In the data rows, 128 means zero.
Some points, one per row:
[148 168  96 114 156 144 173 164 140 100 128  91 107 147  86 108 100 149 128 165 114 138 120 111 163 165 137 147 122 140  87 111 124 143 161 134 136 147 138 158 155 157  94 124  98 128 156 169]
[140 155 100 118 171  90 121 174 138  96 116 101  95 172 100 108  92 102 165 167 155 139 120 151 121 160  86 136 144 113 125 116 135 142 127 146 170 153 143 146 132 129  91  95  90 107 151 138]
[131 103 157 126 122 138 134  90 130 135 137 123 157 101 162 108 152 117 144  84 154  92 143 156 107 147 137 103 146 146 133 162 111 104 103 118 137 125  97 162 144 119 153  93 167 136  99 111]
[ 91 126 146 100 155 158 105 142 152 130 103 143 101 120 113 136 134 102 141 135 151 105 115 172 138 148 121 110 108  97 113 136 100 100 121 134 128 156 152 137 163 152 144 119 158 126 114 166]
[105  91 159 166 149 112 105 142 129 131 101 152 104 112 137 156 135  98 139 129 150 123 113 169 105 157 144 126 114 103 101 160 109 126 148 164 146 137 158 166 157  99 142  88 135 161 116 162]
[118 107 142 132 101 145 127  96  89 136 136 146 167 115 168 107 157 160 130 151  96 163 129 129 146 112 156 121 125 161 124  95 167 112 150 102 101  90 153 135 124 121 107 140 122  88 143  89]
[163 121 115 157 151 114 106 158 157 153 106 129 140 144 147 145 106  81 135 102 155 123  98 126 109 139 123  97 101 116  91 133 142 103 133 171 167 155 179 146 129 122 154  84 149 159 150 126]
[171 165 101  89 103  91 146 112 119 102 122  84 106 132 126  94 130 128 141 165 138 117 121 111 159 151  88 161 171 163 138 118 115  96 157 141 125 144 126  97 109  97  97 105 148 137 107 139]
[105 128  94 147 111 139 106 136 160 146 112 133 104 162 111 154 101 107 108 153 158  91 127 156 103 123 124 106  95 106 101 146 107 168 107 148 157 121 118 155 160 140 156  82 102 129  93  91]
[155 162 137  92 144 125 149 102 109 133 166  91 133 123 123  84 113 165 145 162 110 140 143  91 167 118  95 147 165 153 140  95 157 117 148 105 127 146 138  98  95 111 124 136 110  89 124  88]
[126 156 161 128 145 122 107 120 102 157 114 155 137 142 113 116  96 112  93 146 135 127 154 118 142 158 142 115  91 101  98 141 103 160 105 132 145 119 148 150 104  84 101 113 117 143  98 166]
[ 94  96  85 160 104 163 142 121 116 105 134 146 151  89 163 111 152 148 151 112 152 136 127 159 113  98 144  92 107 125 105 104 102 121 123 125 163 105 128 162 154 104 128 158 150 144 120  95]
[141 153 100 101 161  89 115 150 142 136 100  92 128 158 132 124  90 125 119 146 138 142 127 113 112  99  88 172 106 141 147 105 154 109 165 126 118 142 173 106 117 126  86 137 106 114 159 139]
[145 155 139 114 100  97 153  99  94 105 149 118  99 148  98 148  97 104 117 150 161 143 126  83 128 131 126 161 160 159 116 142 118  88 109 107 138 128 121 100 110 132 108 157 122 105 158  95]
[130 156 158  90 144 127 143 154  92 126 130 145 123 145 116  82 104 163  96 120  87 163 138  90 136 130 106 141 147 142 139  86  94 113 106 105 121  95 114 112 124 156  88 134  95 101 151 102]
[141 145  96 139 131 106 116 141 128  94 112 139 115 159 106 126 101 120 151 173 160 111 126 160 142 167  93 158 142 109 147 143 116 121 171 148 114 158 170 124 118 138 118 127 115 161 166 149]
[ 99 138 129 124 145 138 155 153 119  81 112 105  99 164 110 151 127 127 141 132 122 153 137 100 147 170 118 125 124 106 106  89 153 146 110 114 118 142 119 109  96 125 144 145 111 101 145 160]
[157 141  93 169  89 131 110 172 124 116  97  83 136 141 132 135 148 103 129 133 158 136 144 155 101 174 118 116 111 112 118 149 145 101 160 165 151  98 154  87 154 130 150  94 129 134 149 154]
[143  96 158  89 118 110 149 109 123 144 168 150 111 113 133  86 122 141 125 101  93 114 148 152 113  85 159 167 160 159 155 123 128 153 105  97 109 137 102 108 138 111 135 145 114 103  98 134]
[119  90 110 146 103 147 110 107 126 172  96 144 137  96 169 140 133 140 156  97 121 104 149 141 160 105 163  97 149 127 123 165 134 157 119 151 101 125 108 153 165 131 106 157 175 130  93 109]
[121 129 157 123 112 161 113  97 146 156 154 149 171  77 156 159 167 126 132 147 107 123 162 118 105 128 158 109 152 108 163 128 114 129 119 102  94 103  95 124 175 132 138 145 153 157 103 128]
Then 15 other points, each followed by its number:
[ 98 122 142  99  98 107 182 100  96 100 159  88  97  91 152 122 127 152 164 139  95 158 133  91 141 121 128 154 147 143 142  91 145  93 114  97 117 113  96 110  91 125 127 160  87 116 150 101] 0
[104 107 167  86 140 103 122 128  86 152 158 157 164  91 115 130 147 125 142 123 107 154 151  97 148  90 123 107 118 145 173 130 149 160 138  95  89 124 107  95 118 108 105 154 167 123 101 128] 1
[117 148 131 131 104 111 176 168 110  94 134 122 110 163 139 104  95 141 165 122 134 170 159 104 139 148  88 174 175 118 146  89 130  88  92 125 132 116 140 116 111 163 102 134 158 100 136 144] 2
[ 92 124 153 165 105 126 113 108 143 162 101 161 159 107 115 157 146  90  91 122 160  93 117 160 143 146 157 139 112  92 147 146 132 156 111 110 160 151 138 164 122 113 116 106 152 136 103 156] 3
[104 128  92 141 131 131 101 131 166 137  91 107  98 144 112 150  95  89 121 149 166  92  80 139  88 121  90 161 140  96 129 136  99 110 163 175 161 155 140 169  98 166 101 111 111 153 110 157] 4
[107 101 159 157 101 115  97 109 129 158  95 150 141 133  99 141 123 111 105  94 149 119  97 159  93  99 157 147  88 146 113 149 110 158 145 103 103 134  91 104 159 111 161 127 155 137 149 163] 5
[150 101 113 155  89 160 132  96 170 148 149 139  96 126 172 154 146 102 108  98 117 135  81 162 102 124 138 114  99 114 109 146 150 135 132 161  98 153  94 142 158 138 151 117 123 169  93  98] 6
[163 155  95 150 106 137 127 149 140 141 146 147 173 121 127 119 159 137  91  97 116 113 103 158 156 118 131 109 140  96  92 166 135 156 136 158 142 146 109 129 150 149 161 118 157 146 142 126] 7
[146 162 158 101 169 118 157 121  87  96 149  81 116 159  95  94 149 150 139 106  90 151 160 134 168 109 135 145 164 179 127 105 170 142 109 123  98 114  93  88 138 102 101 101 105 137 152 103] 8
[ 96 111 148 158 114 168 120 118 130 120 146 157 156 123 169 159 147 131 157 105 126 156 117 138 106 136 144 114 119 103 142 141 121 157 139  93 148 148  95 161 142 145 163 141 145 153 109 140] 9
[110 144 167 107 108  89 148 125 108 154 129 154 154 138 122 113 152 148 154 117 140 115 152 122 128 103 147 133 142 130 151  92 124 115 104  86  94 143 109  91 140  97 127 141 151 111 107 127] 10
[169 135 119 153 157 106  91 142 148 107 149  87 136 152  96 140  92 128 141 137 144 130 163 105 126 166  95 174 154 117 119 100 160 108 134 105 104 137 143  90 130 151 134 162 113 122 156 158] 11
[ 99  89 127 109 137 144 172  99 113 106 151 141 101 106 132  82 142 158 165 147  93 166 159 135 166  86 122 152 175 157 157 106 156 101 139 103  90 110 112 117  95 133  97 160 142  90 130  86] 12
[148 151 138  99 164 112 125 154 143 100 119  98 100 148 107 119  94 144 147 159 153 146 138 111 162 143  90 140 106 117 173 117 152 145 156 113 149 147 147 154  89 166 105 134  89 124 121 101] 13
[148 159 157  95 108 111 107 114 100 148 151  95  97 110 123 100 129 121 150  97 121 151 138 102 159 124 107 131 170 166  99  92 124 108 112 109  92 145 124  88 132 113 139 145 120 114 159  95] 14
Which two of these numbered points are nearest to each point below, looking only along the 3 directions in which the first points spread most? Their numbers follow each, nearest first.
[167 157 111 108 150 133 146 146 143 141 129  88  89 158 139 113  98 122 155 168 147 118 110 105 121 164 105 162 143 135 108 134 100 104 157 172 152 101 166  98  92 114 130 152  89 130 137 111] > 11 13
[ 87 103 156 120  95 139 162 155 154 168 166 107 142 103 136 159 134 126 114 122  86 118 136 129 116 119 136 103 111  98 125 163 126 137  89 152 101 103 117 129 162 117 146 134 122 149  96 103] > 9 5
[176 137  96 137 111 143 142 146 146 146 111 138 149 100 113 108 136  89 147 111 151 102 122 122 142 135 156  87 135 105 148 159  94 134 153 155 156 163 152  96 149 164 124 139 134 152 155 111] > 7 6
[126 113 109 168 145 105  87 128 148 126 127 147 141 157 126 155 103 112 113 104 147 102 103 142 154 166 107 107 100  94 118 152 135 149 156 106 139 127 147 148 100 151 167  90 117 155 144 159] > 4 7
[151 113 133 149 137 102 122 130 114  87 116  89 118 111 146  92 123 172 152 139 111 140 163 110 154 127 124 168 144 142 153 144 172  96 110  91  88  82 131 148 143 154 107 158 108  91  88  80] > 14 0
[109  99 139 123  99 149 157  97 136 157 155 129 118 135 151 148 142 162 113 128  96 122 154 148 115 111 152 145 132 133 159 155 149 165  85 104 102 106 103 144 117 101 155 151 102 100 102 165] > 1 10
[136 105 152 141 102 122 159 106 120 127 155 150 133  88 155  94 167 105  93  90  91 169 155 100 118 121 164 118 135  97 125 140 111 167 149  97 114 100 140 137 119 100 134 156 137 134  97  95] > 1 10
[ 86  96 163 156 111 130 105 118 157 139  98 145 147 102 159  96 144 140 105 129  90  90 147 140 109 139 130 101 110 125 156 158 118 146 120 169 156 134 145 159 146 109 147 111  98 127 100 136] > 5 9
